One turning vector, and how many ticks it has turned:
The counts run from 0 to 45.
[148 175 122 103 119 119  96 121 135 108 123 118  78 145 129 173 172 129
 106  97  98 104  86 118 133 168  77 156 117] -> 16
[104 186 108 100 134 146 104  96 180 101 140 123  85 105 109 169 157 115
 118 106  95 130  71 164 107 159  71 141 107] -> 20
[127 176 132 118 181 143 134  94 172 157 166 112 117  92 135 145 137 131
  88 129 101 103 165 156 128 129 129 117 106] -> 28
[118 149 133 140 126 130  60 126 133 167 117 120 158  80 114 121  73 152
 116 149  98 158 175  90 104 164 111 129 115] -> 0
[144 130 183 145 114 114  89 144  95 120 114 147  98 125 143 117 132 150
 110 138 116 145 195  71 115 143 134  76 111] -> 9
[170 127 138 110 156 109  89 169  96 116 138  83  95 148 156 118 208 108
 104 139 125 118 113 164 133 115  82 121 105] -> 38
[ 84 178 140 132 139 104 132  90 145 101 121 112  86 160 136 155 148 136
  93 101 103 109 114  94 115 155 114 115 100] -> 15
[ 88 197 154 144  97 144  95  90 110  80 113 138 114 135 127 146 113 154
 127 139 147 121 129  94  72 116  85 105 103] -> 18
[113 141 176 144 111 118 122 110 120  50 127 127 103 155 170 122 158 104
 142 151 153  93 165 130 109  79  96 101  98] -> 40
[113 141 165 136 172 142 166 114 132 126 162  96 131 113 139 126 139 145
  63 150 109 105 187 137 125 105 151 102 117] -> 32
[130 146 161 160  97 105  59 123  55  95 102 146  93 163 130 124 151 138
 122 112 131 122 158  81  92 141 114 100 100] -> 13
[161 144 139 128 177 118 132 131 141 135 162  89 104 109 147 131 182 108
  76 151  70  90 150 163 170 113 126 138 105] -> 33
[148 137 150 137 107  97  76 146  84  81 151 111 120 153 154 134 182 102
 116 160 155 117 135 152 112  99  94 123 100] -> 39
[ 82 187 116 141 108 139 146  80 169  89 126 154  93 115 118 165 128 144
  90 116 127  94 121 101 100 140  93 124 109] -> 19
[131 173 126 124 132 109 141 129 140 107 131 100  80 164 133 152 187  97
 120 132 139  82  79 137 127 100  83 153  95] -> 42
[146 161 150 109 152 131  74 142 100 146 172 108 145  81 155 124 160 143
  92 177 109 103 171 151 109 143 109 145 103] -> 30
[137 127 146 136 129 130  60 156  92 165 158 122 133 118 139 107 113 154
  89 122 103 154 186 107 123 186 131 121 100] -> 4
[153 136 154 142 162 114  72 146 108 135 166  91 111 136 153 150 194 123
  85 149 110 113 151 146 116 127 111 132 100] -> 34
[126 172 115 114 127 132  43 111 113 146 123 114 134  95 124 176 153 114
 130 144 113 125 104 124  85 161  79 162  83] -> 21
[147 128 157 129 154 128 153 119 166  97 134 110  77 175 165 144 199 147
  84  84  62 121 118  99 136 160 122 137 112] -> 11
[116 155 146 143 131 127 163 117 161 129 152 137  94 129 144 113 143 158
  70 120  69 142 164 115 154 157 152  89 102] -> 6
[121 168 166 112 113 109 101 106 127 102 139 134 107 128 141 140 128  95
 152 174 183  76 124 119  83  85  81 126  93] -> 44
[144 135 130 119 144 137 122 148 132 129 141 111  98 135 133 125 176 149
  62 111  60 145 133 123 152 181 129 126 122] -> 7
[144 128 166 123 135 124  58 141  92 118 149 128 132 141 139 108 158 141
 100 183 130 101 180 128 125  97 122 103  72] -> 35
[114 159 124 155 152 136 142 129 160 159 147 110 119  88 131 129 128 145
  75  94  64 140 158 107 135 190 141 120 132] -> 2
[ 88 179 140 132 117 124 166  98 155  92 128 137 128 139 124 155 141  93
 128 148 162  60 130 129 102  74  84 112 119] -> 45
[ 92 190  99 136 175 142 137 102 182 136 145 141 107  87 135 186 151 120
  76 125  91 113 114 150 114 143  92 134 111] -> 24
[ 99 152 142 129 118 156 140 128 157 148 136 136 128  89 131 113  90 178
  93 113  94 149 195  99 115 163 142 114 143] -> 1
[161 131 145 143 130 107  47 140  81 136 140 110  97 132 150 111 155 140
 103 125  90 147 163 101 134 172 106 110 102] -> 8
[127 177 139 114 122 124  31 121 104 111 108 116 107 139 133 159 150 119
 132 104 128 118 112 129  76 145  75 142  87] -> 17
[103 174 153 134 154 160 114 108 136 124 148 104 135  65 117 139 110 142
 109 175 116 102 189 132 119 115 116 113  96] -> 27
[123 161 174 137 157 142 104 121 118 143 152 118 123  87 142 121 106 138
  72 176 117 117 208 135 142  98 118  97  85] -> 31
[ 84 185 127 135 128 153 129  62 152 122 114 145 128  96 134 155  99 148
  96 134 134 102 150 130 108 127  93 129 107] -> 23
[ 90 149 167 146 107 119 135  94 128  99 114 139  77 163 136 140 117 162
 118 121 120 124 172  92  95 116 106 113  95] -> 14
[106 139 180 131 147 131 178 128 140  89 149 115 105 140 156 131 145 129
 101 181 123  77 188 134 119 101 122  82 100] -> 36
[122 127 161 156 110 137 102 140 131 130 132 135 112 110 142 110 107 169
  76 150  94 156 207  87 132 165 140  90 117] -> 5
[141 157 132 129 167 127 165 121 148  87 165  99  91 155 142 118 191 127
  89 139 108  83 127 148 153 105 103 111 123] -> 37
[139 156 103 123 188 131 115 126 143 140 168 107 124  92 143 129 168 110
  88 141  74 127 131 160 151 171 117 155 112] -> 29
[139 171 134 116 112 111  76 132 115 118 113 116 122 141 136 155 163  92
 139 141 157  93  93 145  97 120  79 131 104] -> 43
[125 158 150 125 151 148  48 114 118 156 145 126 159  77 117 131 125 153
  92 168 115 144 162 155  99 140  94 138 112] -> 26
[143 122 103 122 157 118  90 169 142 177 164 109 113  92 137 120 145 150
  95 126  64 159 137 121 151 188 140 115 139] -> 3
[162 153 129 138 126 106  65 137  93  98 122 109  74 153 148 136 183 135
 104  96  76 135 118 113 128 163  94 137 109] -> 12
[ 95 178 140 137 123 156  76 101 130 119 106 142 150  75 118 153 115 131
 128 176 141 137 162 122  90 137  89 133  90] -> 22
[106 149 161 169 113 125 166 125 130  97 125 131  84 161 137 134 155 155
  67 104  88 115 179  95 119 134 136  94 104] -> 10
[125 169 162 114 142 116 184 102 157  90 143 125  82 149 128 141 163 109
 127 125 135  87 133 120 112  98  97 109 116] -> 41
[142 177 118 108 165 137  72 119 139 144 161 105 121  77 134 138 171 128
 106 148  86 138  93 179  99 158  97 163 101] -> 25
